(in the rows, 128 means zero)
Where one turn sends some rows of the set: a few examples, then the rows asked:
gufez: [120 116 133 132 112 136 143 142  95 146 118 143 124 107 189  98  94 122
 101 132 159]
luku: [135 115 117 138 143 125 139 167 116 141 134 151 156 152 152 130 160 152
 121 129 135]
pid: [140 117 143 145 145 133 138 170 128 127 150 131 146 155 145 144 151 160
 114 135 129]
lise: [ 98 159 122 147 112 171 153 144 104 133 147 129 147 110 148 106 121 138
 101 111 143]
mav: [111  97 118 122 142 153 130 149 107 123 159 112  91 102 168 117 118 132
 143  89 125]
nizo: [110 144 121 130 143 163 115 136 130 154 108 115 150  91 167 118 122 115
 125 111 158]
Niz: [100 160 136 146 111 166 163 130  99 144 146 129 141 111 148 114 105 133
 106 120 142]
bep: [111  94 143 132 140 138 128 152 106 129 154 100  76 104 160 114 128 129
 132  90 142]
zufi: [144 119 132 144 134 138 137 151 131 120 132 138 153 160 142 138 145 159
 115 151 134]
Buvi: [109 120 129 140 176 150 150 105 126  91 111 137 115 122 130 128 111 135
 118 153 143]
mur: [119 128 136 157 171 152 160  96 128 101 115 142 119 120 139 129 108 140
 123 157 139]
bev: [113 117 137 143 171 154 159 106 129  95 113 154 100 131 140 131 110 136
 125 149 141]
pafe: [109  97 129 134 142 147 130 154 104 121 163  96  97  87 163 123 127 136
 149 104 127]
tume: [114  91 127 139 140 132 125 168  99 121 154  97 100  98 177 130 125 136
 147 104 142]
Biza: [117 127 152 150 166 156 150  99 117 110 108 145 100 132 134 121  95 122
 135 148 132]
Rif: [105 129 139 149 171 161 150 104 116 100 112 152 121 125 136 119 103 131
 123 151 120]
Pogel: [104 136 130 134 107 150 141 152 125 142 110 135 108 124 172 156 127 110
 104 109 162]
Nimeg: [121 116 154 147 179 155 146 101 121  99 119 150 112 134 145 123 110 135
 126 156 138]
vum: [137 118 135 130 153 121 127 168 125 137 139 128 148 140 148 134 166 156
 113 132 153]
semo: [145 147 141 172 121 114 142 129  84 127 119 140 106  97 156 111 129  97
 148 123 116]
Dova: [126  82 144 138 142 145 120 153 106 127 156  94  99  96 169 122 127 134
 149 107 130]
sofip: [106 140 127 131 136 164 121 120 132 156 111 116 160 107 168 127 120 123
 126 124 161]
suvib: [105 129 149 139 174 163 151  97 127 105 122 140 106 128 135 119 129 148
 108 143 139]
luvem: [146 149 162 177 133 119 145 122  90 132 128 133  99 109 150 122 141 100
 152 122 124]
kag: [139 154 149 181 135 108 147 123  95 136 127 127  99 107 160 107 120 104
 148 116 121]
pip: [131 117 123 141 145 135 133 170 132 128 130 134 163 151 139 143 145 155
 123 133 129]
lela: [139 152 149 175 141 109 141 120 102 144 117 134 109 106 152 113 141  96
 156 122 124]
kabab: [156 150 152 165 133 109 147 111  94 136 127 136 108 101 145  98 140 110
 139 126 142]
nevos: [131 119 130 142 141 119 135 174 127 135 122 123 143 154 146 130 155 164
 110 127 125]
deze: [152 152 130 167 131 112 143 117 102 146 128 144 118 100 152 110 143  95
 142 121 119]
Kida: [104 115 130 136 175 168 158 102 122 113 111 155 104 119 139 128 117 133
 117 142 126]
fud: [117  85 125 133 128 145 118 165 112 121 140 101  97 103 169 127 122 131
 146  94 122]
veb: [113  90 122 132 135 136 127 153  94 110 147  93  95  90 160 117 124 136
 145 102 139]
sufuf: [125 120 125 134 121 148 147 145 101 137 104 152 128 111 178  88  97 135
  98 128 161]
sovok: [138 166 147 171 137 106 140 121  93 133 114 128 108 111 149 103 136 106
 142 118 116]
Luda: [124 118 132 148 149 133 138 166 132 131 127 126 148 152 158 145 155 171
 114 136 129]
meso: [138 141 150 169 127 113 129 138  82 141 134 123 107 100 152 120 135  89
 154 126 126]
sato: [105 137 125 148 113 149 145 151 123 139 100 143 105 117 158 141 126  99
 100 105 164]
Bunib: [138 116 130 143 141 123 139 170 127 131 141 136 149 151 158 125 153 168
 114 137 125]
ridol: [115  91 136 125 135 156 114 166 107 122 153  94 103 107 170 130 130 147
 135 114 119]

Bunib turns into bev
Buvi turns into sovok
tume turns into Luda
And these:
lise turns into sufuf
fud turns into pip
luku turns into Kida
Pogel turns into sofip
pid turns into Nimeg
vum turns into suvib
zufi turns into Biza

